128 stands for zero in the data rows.
Each row below has a hidden score, from 0 to 12, with 6 about the middle. What is it?
[156 181 187 185 134 125  76  91] ~ 0
[133 122 123 119 116 144 145 143] ~ 6
[149 150 158 158 126 115  77  96] ~ 0
[123 101 102 102 125 109 116 138] ~ 9
[105 133 125 127 137  98 132 135] ~ 8
[132 119 118 119 125 132 118 126] ~ 6
[119 126 122 126 124 106 121 133] ~ 7
[127 148 142 148 144  98  91 111] ~ 2
[131 200 206 203 154 176 169  97] ~ 0
[128 128 125 125 129 139 149 137] ~ 6
[111 119 114 119 138 114 135 130] ~ 8
[187  72  90  78  96 224 137 130] ~ 6
[117 119 116 118 128 120 144 139] ~ 8
[122 126 122 119 113 119 135 154] ~ 8
[114 140 135 138 140 115 132 121] ~ 5
[119 116 114 115 129 115 128 132] ~ 8
[ 98 138 130 135 144 106 145 132] ~ 7
[136 101 101 104 143 131 110 111] ~ 7
[123 134 136 136 127 110 124 136] ~ 5
[160  54  58  52 107 202 153 138] ~ 12
[138 127 127 127 125 136 120 123] ~ 4
[ 98 150 139 147 144 107 149 130] ~ 6
[109 129 124 130 141 104 130 129] ~ 7
[123 125 126 121 103 117 137 157] ~ 8
[117 111 107 109 133 113 126 124] ~ 8
[122 151 151 154 157 134 139 105] ~ 2
[142 126 129 125 114 142 123 132] ~ 4
[130 140 141 143 131 120 118 119] ~ 3
[114 144 140 141 134 130 158 132] ~ 5
[129 132 132 131 134 137 140 127] ~ 5
[116 125 118 119 132 122 138 139] ~ 8
[142 103 104 104 129 141 105 114] ~ 6
[120 126 118 119 133 132 153 139] ~ 7
[141 139 144 138  99 144 139 153] ~ 4
[158  95  95  93 123 145  84 104] ~ 6
[134 181 189 189 144 168 149 104] ~ 0
[120 140 136 138 141 125 135 117] ~ 4
[111 105 100 106 134 121 140 135] ~ 10
[126  95  94  92 115 133 143 152] ~ 11
[117 148 148 152 144 110 130 126] ~ 4
[140 124 128 123 100 125 115 146] ~ 5
[138 118 119 112 103 135 120 147] ~ 7
[190 126 142 139 111 137  29  79] ~ 0
[127 139 143 146 135 125 123 117] ~ 3
[113 122 124 122 126 117 140 138] ~ 8
[131 119 122 121 112 146 149 146] ~ 7
[136 130 132 131 130 128 118 120] ~ 4
[127 116 112 116 135 117 110 116] ~ 6
[158  36  42  34 107 187 138 142] ~ 12
[123 141 144 144 119 130 140 141] ~ 4
[129 133 137 133 104 122 135 157] ~ 6
[121 133 131 130 123 123 144 143] ~ 6
[ 94 128 123 129 137 110 162 146] ~ 9
[120 127 129 131 129 136 148 136] ~ 6
[142 173 171 177 155  75  28  66] ~ 0
[135 114 116 116 125 140 131 132] ~ 6
[102 133 126 133 149 102 134 114] ~ 6
[140 124 132 124 102 126 118 152] ~ 6
[111 133 127 124 119 108 138 147] ~ 8
[112 123 116 118 142 121 130 116] ~ 7
[121 135 138 136 123 104 121 142] ~ 6
[ 92 128 118 123 138  89 156 147] ~ 10
[139 130 132 133 136 135 111 106] ~ 3
[126 135 138 136 121 122 134 142] ~ 5
[112 109 106 107 131 109 138 144] ~ 10
[149 197 207 205 151 178 147  88] ~ 0
[123 107 105 103 122 134 145 141] ~ 9
[149 106 108 108 131 148 108 106] ~ 5
[124 106 103 105 130 125 131 131] ~ 8
[ 99 131 125 130 140 102 141 138] ~ 8
[126 124 121 125 139 126 133 126] ~ 6
[115 135 127 129 139  98 123 129] ~ 6
[132 126 130 125 106 127 129 152] ~ 6
[130  87  85  79 110 140 148 161] ~ 12
[124  98  91  94 132 135 138 129] ~ 10
[126 142 139 143 143  99  92 105] ~ 3
[136 111 110 110 121 129 123 135] ~ 7
[125 135 132 135 143 136 139 114] ~ 4
[135 142 147 140  99 150 160 160] ~ 4
[117 129 127 130 135 125 147 133] ~ 6
[158  91  93  92 125 141  84 107] ~ 6
[112 135 133 136 138 128 152 135] ~ 6
[111 127 125 127 134 109 129 126] ~ 7
[ 92 138 131 136 147  91 136 132] ~ 8
[119 132 136 136 128 117 139 132] ~ 5
[147 117 119 116 110 131 100 123] ~ 5
[109 124 121 122 136 111 140 134] ~ 8
[110 125 122 122 139 140 163 135] ~ 8
[138 123 124 126 124 138 120 124] ~ 5
[123 115 108 111 131 114 117 129] ~ 8
[160 141 150 141 108 164 115 129] ~ 1
[128 128 122 122 122 113 115 132] ~ 6
[ 94 129 122 130 143  99 157 142] ~ 9
[107 102  95  99 138 116 134 131] ~ 11
[158 208 221 217 144 170 118  77] ~ 0
[132 121 123 119 121 145 140 133] ~ 6
[123 145 145 144 120 131 145 143] ~ 4
[107 146 142 145 149 111 141 121] ~ 5
[113 120 119 120 127 112 142 141] ~ 8
[145 140 144 141 101 120 105 138] ~ 3
[114 127 123 126 144 108 123 125] ~ 7
[129 136 138 135 100 105 124 157] ~ 5
[109 128 125 127 141 116 147 137] ~ 7
[107 129 124 128 127 106 146 144] ~ 8
[124 153 157 157 130 144 162 132] ~ 3
[164 116 129 122 113 169 107 115] ~ 2
[114 121 119 123 133 119 145 134] ~ 7
[131 171 174 171 122 141 147 136] ~ 0
[112 144 144 148 145 150 176 124] ~ 4
[135 133 132 135 133 118  96 106] ~ 3
[164 129 142 134 111 175 126 128] ~ 2
[107 138 131 136 145 117 149 127] ~ 6
[116 137 135 138 138 116 129 122] ~ 5
[126 126 126 125 121 107 116 139] ~ 6
[155  85  84  84 128 137  83 109] ~ 7
[143 121 127 122  98 125 112 146] ~ 5
[140 111 110 113 132 116  88 114] ~ 5
[131 120 123 119 104 129 137 157] ~ 7
[110 114 108 111 131 115 148 140] ~ 9
[147  66  71  67 116 178 151 139] ~ 11
[105 135 132 134 135 117 150 137] ~ 7
[129 101 101 101 122 129 134 141] ~ 9
[123 116 115 117 123 115 117 135] ~ 7
[116 140 142 142 140 121 142 128] ~ 5
[133 131 131 133 127 134 129 121] ~ 4
[121 117 116 117 125 122 145 140] ~ 8
[124 139 143 138 102 116 133 160] ~ 6
[120 123 122 122 128 126 139 137] ~ 7
[117 132 129 127 121 114 137 145] ~ 7
[ 97 127 117 125 155 112 158 126] ~ 8
[110 104 103 105 131 116 150 144] ~ 10
[162 166 174 177 149 118  38  58] ~ 0
[104 123 110 117 155 119 155 120] ~ 8
[113 142 139 143 142 107 130 127] ~ 5
[142 151 154 153 128 142 123 120] ~ 1
[103 138 131 134 137  92 137 139] ~ 7
[117 117 115 116 133 124 146 139] ~ 8
[107 127 124 125 134 135 173 142] ~ 8
[129 118 120 117 117 110 122 148] ~ 7
[ 97 141 131 138 148  88 130 126] ~ 7
[109 120 114 117 138 104 129 136] ~ 8
[107 126 120 121 126 106 135 144] ~ 8
[128 127 127 123 115 153 163 148] ~ 7
[111 119 115 119 133 111 125 132] ~ 8
[137 155 159 160 130 129 119 120] ~ 1
[153 118 128 122 112 168 130 133] ~ 4
[102 125 119 123 146 103 133 128] ~ 8
[115 127 124 123 134 109 123 131] ~ 7
[157 145 154 147 114 161 126 126] ~ 0
[134 163 163 163 130 133 118 115] ~ 0
[144 115 122 117 109 122  95 131] ~ 5
[125 107 100 106 137 108 107 112] ~ 7
[109 121 114 116 136 108 144 132] ~ 8
[119 101  91  96 142 128 137 126] ~ 10
[110 136 129 132 139 122 143 127] ~ 6
[104 183 179 182 158 117 153 112] ~ 0
[121 134 134 135 137 135 151 128] ~ 5
[144 104 112 110 105 137 106 134] ~ 6
[138 112 116 113 109 164 160 148] ~ 7
[123 119 122 121 128 134 144 139] ~ 7
[108 132 130 136 138 133 163 133] ~ 6
[171 137 147 144 130 125  37  73] ~ 0
[166 107 119 107  90 163 109 142] ~ 5
[121 128 125 126 126 120 136 133] ~ 6
[119 119 118 120 134 130 142 130] ~ 7
[132 140 145 145 129 109 107 123] ~ 3
[162 203 212 208 140 188 139  86] ~ 0
[163 106 116 114 112 147  83 113] ~ 3
[116 139 135 136 133 126 157 143] ~ 6
[154 122 129 123 111 168 135 128] ~ 4
[113 132 123 126 137 100 125 125] ~ 7
[116 120 111 115 144 122 134 123] ~ 7
[147 112 105 105 138 147 112 104] ~ 5
[119 113 111 112 133 122 131 125] ~ 8
[145 109 114 108 109 130 109 134] ~ 6
[124 146 151 151 138 140 146 120] ~ 3
[158 122 132 126 115 165 117 125] ~ 3
[145 131 139 134 111 149 136 140] ~ 4
[104 140 129 134 137  99 132 127] ~ 6
[147 147 155 152 121 101  67 105] ~ 0
[169 102 110 105 120 156  85 110] ~ 4
[126 110 106 111 139 115 105 112] ~ 7
[156  53  54  48 104 209 170 151] ~ 12
[155 188 206 202 139 193 151  97] ~ 0
[115 138 134 135 127 104 130 137] ~ 6
[131 145 144 144 149 145 131 102] ~ 2
[138 140 141 137 122 181 167 132] ~ 3
[101 146 142 143 137 115 161 135] ~ 6
[112 127 122 125 141 107 132 129] ~ 7
[151 101 109 100  97 170 144 153] ~ 7
[158 163 170 167 121 127  73 103] ~ 0
[150 104 108 108 131 149 109 112] ~ 5
[126 101  97 100 130 129 130 133] ~ 9
[ 95 132 127 130 142  98 148 138] ~ 8
[112 134 127 128 132 104 141 141] ~ 7
[113 113 108 113 127 113 131 139] ~ 9
[148 105 107 105 123 142 106 114] ~ 6
[109 121 111 117 141 102 126 131] ~ 8
[147 139 147 147 125 106  71 105] ~ 1
[139 121 128 125 122 143 127 130] ~ 5
[108 120 118 119 136 107 133 135] ~ 8
[126 110 108 108 129 108 102 122] ~ 7
[147 105 106 108 142 144 110 104] ~ 5
[117 126 123 125 140 137 154 130] ~ 7
[152 121 130 125 109 169 124 128] ~ 4
[148 137 139 137 119 100  65 111] ~ 2
[118 159 161 159 123 118 145 138] ~ 3
[127 115 110 113 132 118 120 126] ~ 7
[139 132 135 135 137 115  90 106] ~ 3
[127 120 115 119 136 126 120 115] ~ 6
[155 145 155 147 114 163 126 124] ~ 1
[111 142 136 135 133 110 134 136] ~ 6
[113 135 128 130 134 102 135 134] ~ 6
[152 147 159 156 124 114  71 103] ~ 0
[143 148 149 149 132 125  97 109] ~ 1
[144 126 129 124 104 122 106 142] ~ 5
[133  94  94  92 110 139 139 152] ~ 10
[118 133 130 134 132 115 137 135] ~ 6
[123 109 106 110 123 119 123 134] ~ 8
[136 160 164 161 138 143 128 112] ~ 0
[120 137 137 135 114  99 124 151] ~ 6
[116 155 146 149 138 115 140 125] ~ 4
[116 121 114 118 133 117 137 131] ~ 8
[164  93 107  94  84 166 118 150] ~ 7
[116 164 165 166 137 134 163 134] ~ 2
[123 125 129 127 128 138 144 128] ~ 6
[105 139 134 138 133  95 128 139] ~ 7
[107 116 108 111 141 113 146 133] ~ 9
[115 123 118 117 125 123 142 143] ~ 8
[125 122 117 120 128 119 125 127] ~ 6
[111 126 124 125 133 120 146 136] ~ 7
[147 101 106  97 101 172 156 153] ~ 8
[167 126 139 133 125 179  98  98] ~ 0
[151 139 156 148 115 164 123 123] ~ 1
[120 135 130 136 145 107 108 112] ~ 4
[162 181 191 187 128 135  73  90] ~ 0
[148 161 163 167 152  89  31  68] ~ 0
[114 148 146 148 144 136 150 125] ~ 4
[162  93 105  94  87 154 106 146] ~ 7
[124 150 152 151 127 124 134 129] ~ 3
[166 131 143 134 108 174 124 125] ~ 1
[162 210 227 219 114 184 144 111] ~ 0
[112 144 141 144 137 125 156 132] ~ 5
[126 212 217 217 156 163 172 104] ~ 0
[103 138 134 136 130 106 149 144] ~ 7
[124 122 116 116 132 126 123 125] ~ 7
[123 133 131 133 127 102 112 130] ~ 5
[114 137 132 133 119 121 140 149] ~ 7
[120 130 128 130 136 114 118 122] ~ 6
[130 134 138 138 135 125 117 112] ~ 3
[119 132 127 130 129  96 121 134] ~ 6
[137 131 135 131 105 117 117 149] ~ 5
[119 144 140 142 129  82 100 132] ~ 5
[153 101 113 106 104 168 131 139] ~ 6
[117 123 120 123 128 119 145 137] ~ 7
[148 182 195 187 144 197 166  94] ~ 0
[108 141 133 138 149 111 130 117] ~ 5
[109 115 113 116 128 113 144 142] ~ 9
[157  96  96  94 121 144  94 113] ~ 6
[122 123 120 127 140  98 100 114] ~ 6
[114 133 129 136 133 101 114 124] ~ 6
[125 120 120 122 129 125 129 124] ~ 6
[174 115 127 121 121 169  92  98] ~ 1
[103 128 119 127 142  98 126 127] ~ 8
[115 149 142 147 141  97 112 112] ~ 3
[159 140 150 143 109 160 117 123] ~ 1
[125 133 133 132 130 114 119 132] ~ 5
[104 147 145 148 143 125 164 129] ~ 5
[165 136 145 136 107 174 121 122] ~ 1
[119 120 117 118 133 118 123 130] ~ 7
[112 136 133 134 132 107 133 131] ~ 6
[113 170 168 171 152 133 156 113] ~ 1
[126 104  99 102 128 116 120 130] ~ 9
[131 144 144 146 129 120 103 112] ~ 2
[121 113 111 112 132 119 124 129] ~ 8
[127 126 125 124 130 123 124 126] ~ 6
[146 109 113 108 110 133 109 138] ~ 6
[127 147 154 149 107 148 159 161] ~ 4
[116 133 131 133 132 104 127 132] ~ 6
[144 134 130 133 122  98  65 110] ~ 2
[106 130 119 124 147 108 137 129] ~ 8
[116 134 129 128 121 113 130 146] ~ 7
[116 127 126 122 122 123 145 145] ~ 8
[165  59  66  58 106 208 151 137] ~ 11
[118 141 137 140 138 124 145 125] ~ 5
[154 118 128 123 110 167 133 133] ~ 4
[114 140 138 141 142  99 114 115] ~ 5
[136 130 129 127 125 135 117 120] ~ 4
[152 192 206 200 135 163 133  99] ~ 0
[ 98 138 130 134 141  95 146 137] ~ 7
[ 98 138 131 140 151  85 127 123] ~ 6
[101 116 110 113 137 106 146 141] ~ 10
[127 148 144 149 153 107  95  98] ~ 2
[126 127 126 129 131 145 152 134] ~ 6
[146 203 214 212 141 148 111  83] ~ 0
[125 122 121 122 132 127 128 119] ~ 6
[164 137 151 144 110 163 112 121] ~ 0
[104 125 120 125 137 108 134 133] ~ 8
[127 166 171 169 145 139 139 109] ~ 0
[108 126 121 128 141 101 127 127] ~ 7
[101 131 121 128 148  93 135 124] ~ 7
[111 142 134 136 138 111 148 137] ~ 6
